[[  3  25  57]
 [-21  -3  65]
 [  6   1 -14]
 [ -7   0  45]]
->
[[  3  25  57]
 [  6   1 -14]
 [ -7   0  45]
 [-21  -3  65]]

[[-70 -62  50 -12  -7 -62  23 -20 -35 -17   9  45  30  46  38  -1]
 [-34 -19 -10  -7  18  32 -17 -25 -44  -9  60 -20 -17 -18 -36  38]
 [-73 -63  19 -46  19 -45 -17 -20  -9   9  38   6  18  28  51 -24]
 [-37 -12 -35  -9  12  18 -33 -18 -47  -2  52 -11   4 -14 -25  38]
 [-79 -59  38 -29  16 -46 -19 -24  -6 -11  37  16  15  36  56 -30]
 [-26   1 -15  -2  35  39 -22 -29 -60 -19  66  -2 -15  -9 -40  44]]
->
[[-26   1 -15  -2  35  39 -22 -29 -60 -19  66  -2 -15  -9 -40  44]
 [-37 -12 -35  -9  12  18 -33 -18 -47  -2  52 -11   4 -14 -25  38]
 [-34 -19 -10  -7  18  32 -17 -25 -44  -9  60 -20 -17 -18 -36  38]
 [-79 -59  38 -29  16 -46 -19 -24  -6 -11  37  16  15  36  56 -30]
 [-70 -62  50 -12  -7 -62  23 -20 -35 -17   9  45  30  46  38  -1]
 [-73 -63  19 -46  19 -45 -17 -20  -9   9  38   6  18  28  51 -24]]

[[-43 -55  43  37]
 [-52 -51  46  51]
 [-42 -45  56  45]
 [ 57  63 -50 -56]
 [-55 -48  54  53]]
->
[[ 57  63 -50 -56]
 [-42 -45  56  45]
 [-55 -48  54  53]
 [-52 -51  46  51]
 [-43 -55  43  37]]

[[ 68  54 -55 -58]
 [ 49  63 -65 -43]
 [ 52  41 -61 -55]]
->
[[ 49  63 -65 -43]
 [ 68  54 -55 -58]
 [ 52  41 -61 -55]]

[[ -5   0  -1]
 [ 30 -63 -44]
 [-54  60  52]
 [ 56 -54 -57]
 [ 49 -58 -44]]
->
[[-54  60  52]
 [ -5   0  -1]
 [ 56 -54 -57]
 [ 49 -58 -44]
 [ 30 -63 -44]]

[[  3  36  31  -8   3  15 -53 -56 -46]
 [  8   2  19  22  -1   0 -22  10  36]
 [-11   6  23 -10 -40  59 -35  10  36]
 [ 18  22  31  22  -7 -19  -7   4  12]
 [ 18  49 -19   3  -8 -18  -4 -14   5]]
->
[[ 18  49 -19   3  -8 -18  -4 -14   5]
 [  3  36  31  -8   3  15 -53 -56 -46]
 [ 18  22  31  22  -7 -19  -7   4  12]
 [-11   6  23 -10 -40  59 -35  10  36]
 [  8   2  19  22  -1   0 -22  10  36]]

[[ 61 -16  -8]
 [ 57 -29   1]
 [ 33 -55 -25]
 [  3  59  32]
 [-47 -36 -31]
 [ 16 -58 -14]
 [ 60 -14  -5]
 [-62  27  -3]]
->
[[  3  59  32]
 [-62  27  -3]
 [ 60 -14  -5]
 [ 61 -16  -8]
 [ 57 -29   1]
 [-47 -36 -31]
 [ 33 -55 -25]
 [ 16 -58 -14]]

[[  0   0  -2 -44  59 -44 -43  46  54 -48]
 [ -3  -3   3  38 -39  34  37 -39 -41  39]
 [  3   9  -3 -31  41 -35 -34  47  40 -34]
 [  0   4  -3 -36  46 -36 -32  43  49 -33]]
->
[[  3   9  -3 -31  41 -35 -34  47  40 -34]
 [  0   4  -3 -36  46 -36 -32  43  49 -33]
 [  0   0  -2 -44  59 -44 -43  46  54 -48]
 [ -3  -3   3  38 -39  34  37 -39 -41  39]]

[[ 12 -43 -52  26   6  53 -70  46  36  -2  55  66 -36]
 [-13  48  63 -41 -11 -13  71 -43 -19  -8 -25 -46  30]]
->
[[-13  48  63 -41 -11 -13  71 -43 -19  -8 -25 -46  30]
 [ 12 -43 -52  26   6  53 -70  46  36  -2  55  66 -36]]
---
[[-24  64]
 [-35  75]
 [-11  41]
 [-15  48]
 [  3 -25]
 [-26  62]
 [  0   9]
 [  5 -42]
 [ -6   4]
 [-17  50]
 [ -2  31]
 [ -5  16]]
->
[[-35  75]
 [-24  64]
 [-26  62]
 [-17  50]
 [-15  48]
 [-11  41]
 [ -2  31]
 [ -5  16]
 [  0   9]
 [ -6   4]
 [  3 -25]
 [  5 -42]]

[[-48  16   1 -42]
 [  5  43   9   5]
 [ 28 -11   4 -35]
 [ 12  20   3   5]
 [ 25  63 -10 -10]
 [  7   3  -1 -14]
 [ 24  31   4   1]
 [ 25  28  -2  -3]]
->
[[ 25  63 -10 -10]
 [  5  43   9   5]
 [ 24  31   4   1]
 [ 25  28  -2  -3]
 [ 12  20   3   5]
 [-48  16   1 -42]
 [  7   3  -1 -14]
 [ 28 -11   4 -35]]

[[ 18 -42]
 [-69  -2]]
->
[[-69  -2]
 [ 18 -42]]

[[ 20 -28 -49   0  42 -49  -8  49 -27]
 [ 27 -15 -26  15  -1  15   4   4  22]
 [-25  -6  59  17 -45 -30 -62  12 -50]
 [-12  18  23  -2 -22  28   4 -24  10]
 [  4  -3   0   0  -2   1   0   1  -3]
 [ -2  -2   0   4  -3   1   0  -2   0]
 [ 19 -27 -50  -1  42 -49  -9  48 -28]]
->
[[-12  18  23  -2 -22  28   4 -24  10]
 [ -2  -2   0   4  -3   1   0  -2   0]
 [  4  -3   0   0  -2   1   0   1  -3]
 [-25  -6  59  17 -45 -30 -62  12 -50]
 [ 27 -15 -26  15  -1  15   4   4  22]
 [ 19 -27 -50  -1  42 -49  -9  48 -28]
 [ 20 -28 -49   0  42 -49  -8  49 -27]]

[[ 39  -4 -22   5 -20 -22  14  28  43  28  38]
 [-19  17  18   4  14 -64 -12  13 -32  25 -18]
 [ 46  11 -38  -5   0  16 -19  16  40   7  52]
 [ 25  35 -28  -8   3 -28  -7   3 -46   0  -4]
 [ 10 -35 -26  -5 -17 -50  26 -81   5 -12   4]
 [ 67 -12  -3 -21 -15 -32  30  19  51  26   8]
 [  7  13 -20   2 -17  -1 -41  46  34  32 -36]]
->
[[ 25  35 -28  -8   3 -28  -7   3 -46   0  -4]
 [-19  17  18   4  14 -64 -12  13 -32  25 -18]
 [  7  13 -20   2 -17  -1 -41  46  34  32 -36]
 [ 46  11 -38  -5   0  16 -19  16  40   7  52]
 [ 39  -4 -22   5 -20 -22  14  28  43  28  38]
 [ 67 -12  -3 -21 -15 -32  30  19  51  26   8]
 [ 10 -35 -26  -5 -17 -50  26 -81   5 -12   4]]

[[ 61  14  26 -50  19]
 [-24 -38 -20  41 -65]
 [ 24 -25  77  41 -30]]
->
[[ 61  14  26 -50  19]
 [ 24 -25  77  41 -30]
 [-24 -38 -20  41 -65]]
